In the data rows, 500 means zero.
Here are some points:
427 592 290 539 408 575 488 546
549 356 504 360 437 467 467 523
614 202 600 309 580 576 424 498
605 377 645 350 532 486 487 507
576 425 504 514 515 553 423 464
591 547 617 459 595 572 514 452
597 395 569 424 505 380 427 511
610 409 600 511 569 495 467 465
407 618 461 757 563 725 348 360
591 467 605 311 512 566 465 504
266 411 171 709 501 618 539 533
559 475 505 443 521 410 407 501
528 377 562 414 505 453 500 485
569 604 693 262 681 472 531 540
520 445 726 177 635 440 564 558
505 249 701 315 512 333 552 531
419 598 373 525 350 450 615 573
347 399 299 615 354 436 589 550
528 670 538 470 481 396 508 523
24 more points follow, each with its number after it:
559 509 661 373 494 395 539 545 0
545 551 678 416 426 411 581 480 1
588 513 657 400 543 416 539 504 2
632 503 608 473 587 339 485 471 3
577 246 645 357 522 342 490 541 4
595 493 557 443 479 420 481 515 5
562 450 571 389 468 407 545 533 6
354 720 117 622 344 556 547 622 7
321 461  88 612 342 632 568 638 8
440 614 350 514 384 549 575 582 9
539 504 505 394 462 420 515 553 10
567 288 666 303 527 503 519 537 11
585 488 662 358 462 547 538 493 12
404 638 570 705 674 792 437 320 13
556 522 594 606 619 522 476 415 14
366 851 204 670 370 645 503 552 15
559 617 444 690 430 418 381 487 16
610 220 568 471 571 309 393 478 17
326 484 303 756 516 635 481 429 18
458 456 415 561 424 581 507 484 19
364 495 403 585 619 742 488 398 20
336 633 328 608 422 547 549 479 21
488 326 483 504 651 604 399 403 22
597 377 589 351 526 450 425 501 23
Which three of these numbered points are nearest to each point below, ignoring the direction in which the first points spread most? Their numbers follow each, nearest first.
394 612 533 709 660 791 424 336 > 13 20 14
409 631 214 579 384 488 548 636 > 7 9 10
577 492 651 398 487 340 528 520 > 0 2 6
547 475 570 463 442 456 550 493 > 6 0 5
572 531 604 431 449 431 534 514 > 0 2 5
584 668 570 591 463 325 559 497 > 3 2 1
598 398 639 335 539 623 524 489 > 19 12 11
391 461 281 599 431 505 539 551 > 6 10 11
510 724 338 555 482 571 458 552 > 15 7 9
424 626 251 599 430 518 543 614 > 10 9 7
575 510 576 432 479 428 438 479 > 5 2 0
570 709 510 532 380 374 456 523 > 16 5 0
